In the data rows, zero lies at 7.5, halfway between 7 and 8.
Here are some points:
tensor([ 6,  7, 10,  3,  5,  9, 11, 10, 10,  9,  6,  9,  6,  7,  7,  8,  4,  0,  6,  7,  7,  8,  7,  4])
tensor([11,  9,  8,  7,  7,  1,  6,  8,  8, 10,  5,  3,  5,  3, 10,  6,  8,  5,  6,  9,  5,  5,  9,  7])
tensor([ 4,  2,  6, 12,  8,  8,  7,  7,  2,  4,  6, 11, 11, 10,  5, 10,  6, 11, 12,  9,  9,  9, 10,  3])
tensor([ 7, 12,  9,  8,  4,  9,  9,  6,  9,  4, 11,  8,  6, 10,  5,  3,  8,  6,  9,  4, 11,  5,  3,  8])
tensor([ 9,  8, 12,  8, 13, 10, 10,  5,  8,  7,  9,  2, 13,  4,  7,  8,  6,  7,  0, 11,  5,  5,  9,  1])
tensor([ 6, 10,  8,  5, 12,  3,  8,  4,  9,  5, 10,  8,  7,  8,  7,  7,  7, 10,  7,  6,  9, 11,  6,  7])
tensor([11,  7,  4, 10, 11,  5,  4,  7,  3,  8,  7,  5,  6,  6, 11,  9, 10,  9,  8, 10,  8,  8, 10,  8])
tensor([ 4,  4,  9,  3,  4,  6, 11, 12, 11,  9,  5, 12,  9,  8,  6,  9,  7,  7,  7,  7,  7, 10,  8,  6])
tensor([ 7,  5,  3, 11,  3,  9,  3, 12,  7,  5,  6, 10,  6,  7,  8,  5, 14,  8, 14,  6, 13, 11,  8,  4])
tensor([ 4, 15, 15,  6,  7,  7, 14,  0, 14,  6, 15,  8, 12, 11,  2,  1,  3,  8,  3,  2,  6,  0,  1,  4])
tensor([11,  7,  8,  6,  9,  6,  6,  8,  6, 12,  4,  3,  7,  3, 11,  9,  8,  8,  4, 11,  3,  7, 11,  9])
tensor([11,  4,  5, 10,  7,  7,  4,  9,  3, 11,  4,  6,  7,  6, 11, 12, 10, 10,  7, 11,  6,  9, 11,  5])
tensor([ 7, 10,  6,  9, 10,  4,  7,  4,  7,  5, 10,  7,  6, 10,  7,  6,  7,  4, 10,  6, 10,  9,  6, 10])
tensor([ 6, 11,  8,  6,  9, 11,  7,  6,  9,  4, 10,  8,  5,  8,  6,  4, 13,  7,  9,  5, 10,  9,  5,  3])
tensor([ 5, 12,  8,  7,  7, 14,  7,  6, 11,  2, 14, 10, 10, 13,  4,  3,  7,  0, 12,  1, 12,  6,  2,  4])
tensor([ 7,  3,  5, 10,  5,  5,  6,  9,  5,  7,  6, 11, 10,  8,  7, 11,  5,  8, 10,  9,  8, 11, 10,  6])
tensor([10, 10,  4, 13,  9, 13,  3,  4,  6,  5, 11,  5,  6,  9,  9,  6, 10, 10, 11,  7, 11,  8,  7,  4])
tensor([ 5, 10, 10,  3,  6, 11, 10,  9, 10,  5,  9,  9,  7,  8,  6,  6,  6,  8,  8,  5, 10,  9,  6, 15])
tensor([ 6,  2,  8,  7,  5,  0, 10, 10,  7, 10,  4, 10, 10,  8,  7, 12, 10,  7,  6, 10,  5,  8, 10,  7])
tensor([ 5, 15, 12,  7,  8,  6, 10,  0, 11,  4, 15,  7, 11, 12,  3,  3,  5,  9,  6,  4,  8,  3,  2,  6])
tensor([ 6,  9, 11,  3,  8,  7, 11,  9, 10,  9,  7,  6,  6,  5,  7,  6,  4,  8,  4,  7,  5,  7,  7, 12])
tensor([ 9,  6,  4,  8, 11, 12,  4,  6,  4,  8,  6,  6,  6,  6, 11, 11,  9,  5,  7, 11,  8, 11, 10, 10])
tensor([ 9, 11,  5,  8,  3,  8,  5,  8,  7,  3, 11,  8,  3, 10,  8,  4, 10,  7, 12,  4, 14,  8,  5,  5])
tensor([11,  8,  4, 10, 11,  7,  4,  5,  4,  7,  7,  4,  3,  6, 11,  8,  7,  9,  8,  9,  9,  9,  8,  9])
tensor([10,  8,  5,  6, 11,  5,  5,  7,  5,  9,  6,  4,  2,  3, 11,  7, 11, 14,  6,  9,  8, 12, 10, 13])
tensor([ 7,  5,  6,  6,  3,  4,  7, 14,  8,  7,  4, 10,  4,  5,  8,  7,  2,  9, 10,  6, 10, 10,  8, 11])
tensor([7, 8, 9, 7, 7, 5, 9, 8, 7, 8, 7, 8, 8, 8, 6, 8, 7, 7, 7, 8, 6, 6, 7, 8])
tensor([ 6,  5,  9,  7,  1, 11, 11, 10,  8,  6,  9, 12, 12, 14,  3,  8,  6, 13, 11,  5,  7,  3,  5,  6])
tensor([12,  5,  2,  9,  6, 10,  3, 13,  4,  7,  3,  6,  0,  3, 12,  8,  9,  5,  9,  9, 11, 11, 10,  8])
tensor([ 8,  9,  2,  9,  7, 10,  2, 10,  7,  3,  8,  9,  1,  7, 10,  4,  5,  4, 14,  5, 15, 13,  7, 11])
tensor([ 4,  5,  8,  7,  6,  7, 10, 10, 11,  4,  7, 13,  9, 10,  5,  7, 12,  8, 10,  5, 10, 12,  6,  4])
tensor([ 8,  9, 11,  3, 11, 10, 11,  7, 10, 10,  7,  4,  8,  4,  8,  9,  5,  5,  1,  9,  4,  7,  9,  8])
tensor([10,  5,  7,  6,  7,  2,  8, 11,  6, 10,  5,  6,  6,  5, 10, 10, 11,  6,  7,  9,  6,  8, 10,  7])
Here are 16 more points, each followed by its number:
tensor([ 9,  9, 11,  7,  8,  7,  7,  7, 10, 11,  7,  2,  8,  4,  8,  4,  7,  8,  3,  9,  3,  3,  7,  9]) 0
tensor([ 9,  4,  3, 12,  5,  6,  4,  9,  5,  7,  6,  9,  4,  6, 10,  9,  2,  8, 10,  9, 11, 12, 10,  9]) 1
tensor([ 9,  4,  3,  7, 12, 10,  5,  5,  4,  6,  6,  7,  6,  3, 12, 11,  5, 12,  6, 11,  7, 12, 11,  7]) 2
tensor([10,  9,  9,  5, 12,  5,  7,  7,  8,  9,  6,  3,  8,  3, 10,  9,  9, 13,  2, 10,  4,  9, 10, 12]) 3
tensor([ 9, 10,  6,  8, 15,  6,  5,  3,  5,  8,  8,  4,  4,  5, 10,  8,  0,  8,  5, 10,  7, 11,  9,  5]) 4
tensor([ 4, 10,  7,  5,  7,  9,  8,  6, 11,  2, 12, 11,  8, 13,  4,  5,  4,  4, 11,  3, 12, 11,  4, 11]) 5
tensor([10,  9,  5,  8, 12,  4,  6,  5,  6,  7,  6,  5,  2,  5, 11,  6,  4,  8,  7,  8,  9, 10,  8,  9]) 6
tensor([ 1,  3,  9, 12,  0,  8, 12,  8, 12,  4,  8, 15, 14, 13,  1,  6,  7, 12, 11,  5,  9,  8,  4, 11]) 7
tensor([ 8,  2,  4, 15,  7,  4,  4,  8,  5, 10,  6,  9, 14,  8,  8, 11,  4,  7, 10, 11,  6,  7, 10, 12]) 8
tensor([11,  9,  6, 10, 14,  9,  6,  2,  4,  9,  7,  3,  6,  6, 10,  9,  4, 10,  5, 10,  5,  7,  9,  9]) 9
tensor([10,  8,  8,  6, 10, 10,  7,  8,  5,  9,  6,  5,  6,  5, 10,  9,  6,  6,  5,  9,  6,  7,  9,  8]) 10
tensor([ 7,  8, 10,  4, 11,  9, 10,  6,  7,  9,  7,  6,  8,  6,  8, 12,  9,  7,  2, 10,  5,  8,  9,  9]) 11
tensor([ 7, 11, 14,  5,  8, 11, 13,  3, 12,  9,  9,  4, 11,  6,  5,  5,  8,  9,  2,  8,  3,  4,  6,  4]) 12
tensor([ 3, 11, 10,  6, 11,  1, 10,  8, 12,  9,  7,  9, 11, 10,  6, 10, 11,  8,  6,  6, 10,  3,  6, 13]) 13
tensor([ 8,  7,  1, 11,  9,  6,  1,  9,  7,  4,  6,  8,  2,  7, 11,  5, 10,  6, 14,  6, 14, 13,  8,  9]) 14
tensor([10, 10,  6,  8,  6, 10,  6,  8,  4,  7,  7,  6,  5,  7,  9,  8, 11, 12,  8,  8,  9,  5,  8,  7]) 15
Which of these numbered points is nearest to each point below, looking only along the 6 directions in which the first points spread most? Its number follows each.
tensor([ 8,  6, 11,  5, 11,  9, 11,  8,  8, 11,  6,  7, 11,  6,  8, 12, 11,  6,  2, 10,  3,  7, 10,  6]) > 11
tensor([15,  0,  6, 11,  5,  7,  5, 13,  3, 15,  0,  2, 11,  0, 14, 14,  7, 11,  2, 15,  0,  3, 15, 12]) > 3
tensor([10, 10, 10,  5, 10,  5,  8,  7,  8,  9,  8,  4,  8,  6,  9,  7,  3,  3,  4,  9,  5,  5,  8,  6]) > 0
tensor([11,  5,  5,  8, 11,  8,  5,  9,  3, 12,  3,  4,  6,  3, 12, 12,  9, 12,  5, 13,  5,  9, 13, 10]) > 2
tensor([ 5,  9,  7,  7,  5, 11,  8,  7, 10,  3, 10, 11,  4, 10,  5,  3,  5,  8, 11,  3, 12, 10,  4,  4]) > 5
tensor([ 9,  8,  6, 13, 14,  7,  5,  1,  5,  9,  9,  4,  8,  6, 10,  8,  8,  7,  6, 10,  5,  7,  8,  9]) > 9
tensor([12,  6,  7,  7, 14, 11,  6,  5,  5, 12,  5,  2,  8,  3, 12, 11, 12, 10,  2, 13,  3,  9, 12,  9]) > 9
tensor([13,  5,  4, 14,  7, 11,  3,  8,  3, 10,  4,  4,  9,  6, 11,  9,  4,  1,  9, 11,  6,  3, 10,  9]) > 10
tensor([12,  4,  7,  8,  8, 15,  5, 11,  6, 12,  2,  4,  7,  3, 11,  9, 12,  8,  6, 11,  4,  6, 11, 12]) > 10
tensor([12,  6,  8,  5,  4,  9,  7, 13,  6, 11,  3,  4,  5,  3, 11,  9, 15, 10,  4, 10,  6,  6, 10,  3]) > 10
tensor([12,  7,  7, 12,  4,  5,  3,  7,  4,  4,  7,  5, 10,  5, 10,  9,  5,  5,  9, 10,  7,  5, 10,  7]) > 15
tensor([ 9,  3,  4, 15,  5,  8,  4,  6,  5, 10,  5,  9, 11,  7,  8,  9,  8,  8, 10, 10,  6,  7, 10,  9]) > 8
tensor([ 7,  8,  2, 10,  3,  1,  3, 11,  7,  2,  8, 10,  1,  8,  9,  4,  7,  8, 14,  5, 15, 12,  6,  8]) > 14
tensor([ 7,  7,  7,  4, 14, 10,  7,  5,  6,  8,  7,  7,  5,  6,  9, 10,  8,  7,  6,  9,  8, 12,  8,  8]) > 10
tensor([8, 9, 9, 4, 7, 8, 9, 9, 8, 7, 6, 6, 3, 5, 8, 7, 6, 6, 6, 7, 7, 8, 7, 8]) > 10
tensor([11,  6,  6,  9, 11, 14,  6,  7,  5, 10,  5,  4,  6,  4, 11, 10,  6, 14,  4, 11,  5,  9, 11,  7]) > 2
tensor([15,  4,  4, 10,  8,  4,  2, 11,  3, 14,  2,  1,  5,  0, 14, 10, 13,  7,  6, 13,  5,  5, 13, 12]) > 3
tensor([ 9,  9,  5,  8, 12, 11,  5,  4,  5,  7,  8,  4,  2,  6, 10,  8,  4,  9,  7,  8,  9, 10,  8,  5]) > 4
tensor([11,  6,  6, 15,  3, 11,  3,  8,  3, 10,  7,  6,  8,  8,  8,  8,  7,  9, 10,  9,  7,  2,  8,  7]) > 15
tensor([ 4, 13, 14,  3, 14,  8, 12,  0, 12,  7, 13,  6, 13, 10,  4,  7, 11,  7,  2,  7,  3,  6,  5,  2]) > 12
tensor([ 8,  7,  5, 13, 13,  5,  5,  3,  6,  7,  9,  7, 10,  9,  9, 10,  7,  6,  9,  9,  7,  9,  8,  4]) > 15
tensor([11,  6,  5, 13, 13,  9,  4,  4,  3,  9,  7,  4,  8,  8, 10, 11, 10,  7,  6, 11,  6,  7,  9,  4]) > 9
tensor([10,  9, 12,  7,  5,  7,  9,  7,  8, 11,  8,  3, 12,  6,  7,  8, 10,  5,  3, 10,  1,  0,  9,  8]) > 0
tensor([ 0,  7, 12,  5,  2,  7, 13,  9, 15,  3, 11, 15, 10, 13,  0,  2, 13, 15, 10,  1, 10,  9,  1,  3]) > 7
tensor([12,  6,  3, 15,  9,  9,  2,  5,  3, 11,  5,  3,  7,  4, 12,  9,  4,  8,  7, 12,  6,  7, 11,  5]) > 2
tensor([12,  9,  6,  9, 11, 15,  6,  5,  6,  7,  6,  4, 11,  5,  9,  9,  6, 10,  5,  9, 10, 10,  9,  6]) > 4
tensor([ 3,  8, 12,  2,  9,  8, 14,  6, 11,  8,  9, 11, 12, 11,  3,  9,  7, 12,  5,  6,  5,  7,  6, 12]) > 13
tensor([13,  6,  7,  9, 11, 11,  5,  8,  5, 14,  5,  1,  9,  3, 12, 10,  8,  4,  3, 13,  2,  5, 12, 10]) > 10
tensor([ 6, 11,  5,  7,  1, 11,  6, 11, 10,  2, 11, 11,  3, 11,  6,  0,  6,  9, 14,  1, 15,  8,  3, 10]) > 5
tensor([ 5,  8, 10,  2,  6,  4, 10,  9,  9,  6,  9, 10,  9, 10,  5,  9,  8,  6,  8,  6,  7,  8,  7,  5]) > 13
tensor([ 9,  9,  3, 12,  5, 10,  2, 10,  6,  3,  9,  9,  5, 10,  8,  4, 12,  6, 15,  5, 13,  8,  6,  6]) > 14
tensor([11,  7,  4,  9,  8,  6,  3,  9,  4,  7,  7,  5,  4,  5, 11,  8,  8,  9,  8,  9,  9,  9,  9, 11]) > 6
tensor([12,  6,  3, 12, 10,  7,  3,  7,  3,  9,  5,  5,  6,  6, 11, 10, 11,  8,  9, 11,  8,  8, 11, 13]) > 2
tensor([11,  7,  5, 11,  8,  5,  4,  6,  4,  9,  5,  4,  3,  5, 11,  7,  7,  7,  7, 10,  8,  8,  9, 10]) > 6
